(in the rows, 128 means zero)
One turn moves every row onto another: examples first, then more rows asked
Kol: [119 136 133 112 129 142 123 111 116 105 133  94 133  99 128 105 151 101
 125 153 120 150 142 111 145 146 160 126  87]
Vuzit: [139 140 149 138 132 129 145 117 145 139 104 155 133 184 150 131 134 141
 168 138 125  98 132 143 109 124 125 162 148]
foram: [133 131 148 157 119 157 118 122 131 145 170 109 116 146 148 126 100 102
 139  94 131 118 123 118 178 122 144 144 133]
Vabe: [113 172 121 110 115 153 108 107 118 110 143 113 108 134 129 141 142  90
 135 167 121 145 150 133 153 122 148 157 101]
Vupa: [121 167 138 146 161 113 152 152 117 130 114 151 125 171 136 148 145 133
 163 139 135 124 137 127 106 157 130 130 161]
fosam: [147 101 150 150 117 116 156 109 135 138  99 145 140 152 115 110 143 134
 166 135 110  99 117 118 101 142 121 150 125]
tifa: [130 179 122 119 145 116 101 113 110 108 148  95 114 140 129 122 143 101
 138 148 152 162 153 100 120 144 171 140 101]
fupug: [145 114 144 168 114 138 118 122 110 132 173  95 118 147 117 106 100  97
 133  95 136 128 114  91 151 140 142 129 130]
Dira: [124 168 140 150 144 123 158 135 124 154 109 154 115 154 127 162 153 138
 164 140 124 110 136 132 124 156 123 152 140]
mur: [126 172 122 133 135 122 122 101 134 122 172  96 110 101 161 119 150 117
 123 125 112 101 170  89 115 103 119 145 127]
Nataz: [120 167 120 131 136 130 120 110 129 101 171  98 115 106 161 110 143 110
 116 128 109 111 169  88 106 101 111 135 140]
sel: [125 154 117 139 119 131 113 111 127  90 169  99 116 116 153 111 139 101
 107 136 111 117 161  89  97  97 114 125 138]
Desib: [130 140 140 162 116 131 151 126 131 156  99 154 115 134 116 165 151 137
 157 140 113 105 128 136 122 155 131 150 113]
Bube: [149  98 143 154 125 113 147 123 128 121 101 135 139 159 114 105 132 142
 167 130 122 110 127 109  74 154 127 148 126]
nimi: [128 151 125 117 145 122 113 114 110 108 140  87 127 116 125 102 147 103
 130 147 140 159 145  95 124 149 171 124  92]
Nive: [111 147 128 109 113 158 121 109 116 106 136 107 122 111 125 123 148  94
 125 163 111 142 142 132 159 132 147 141  92]
fubob: [134 106 132 163 120 110 138 151 125 113  98 148 135 141 127 138 135 131
 145 139 122 136 126 122  84 161 150 106 126]
Gofor: [147 151 116 146 101 115 104  92 136 117 171 101 108 105 148 130 143 105
 107 138 113 105 160  94 101 102 127 137 116]
zozo: [141 163 120 140 118 116 112  91 138 131 174  98 107 101 156 127 146 113
 117 129 113  99 166  94 113 104 126 145 116]
kato: [127 133 132 149 149 106 140 159 119 110 108 148 134 164 137 136 134 132
 153 136 133 138 135 120  86 159 142 108 152]
mus: [144 118 139 152 135 116 138 131 128 114 109 135 135 180 134 117 124 150
 170 132 136 116 141 114  65 151 133 152 138]
favu: [142 121 152 144 123 124 156 109 144 149  98 155 137 162 131 121 145 134
 164 140 113  92 117 137 118 125 120 155 136]
zun: [137 126 138 169 124 149 112 133 106 119 176  93 114 160 121 110  91 104
 141  90 146 137 126  86 134 142 140 138 137]
gutu: [124 190 117 115 132 134  97 111 111 108 150 111 105 150 129 140 141  95
 141 158 143 153 156 118 133 127 160 156 105]
gudon: [125 142 144 157 129 166 113 131 126 132 172 109 113 159 152 129  93 109
 146  92 140 125 137 117 166 123 142 154 139]
pela: [139 148 115 146 102 124 103 101 131  98 170 101 112 113 148 121 138  99
 101 138 110 113 159  93  96  96 121 126 126]
Nema: [142 115 149 162 112 142 121 116 124 145 170 104 120 139 129 113 105  97
 135  96 129 120 112 106 173 129 143 131 125]
pob: [128 142 139 165 129 163 110 137 112 119 176 100 109 166 140 123  90 110
 146  89 149 133 138  99 142 135 139 152 143]
Tinet: [139 136 142 146 139 125 135 127 139 120 110 145 134 192 151 130 124 149
 170 134 137 111 144 131  83 137 130 162 149]
Tuve: [136 108 134 168 104 126 143 137 130 135  96 152 125 128 115 153 142 136
 148 139 111 117 123 132 103 158 145 125 106]

nimi moves to tifa
pela moves to sel
Vuzit moves to favu
Now find these:
Tuve moves to fubob
gudon moves to foram

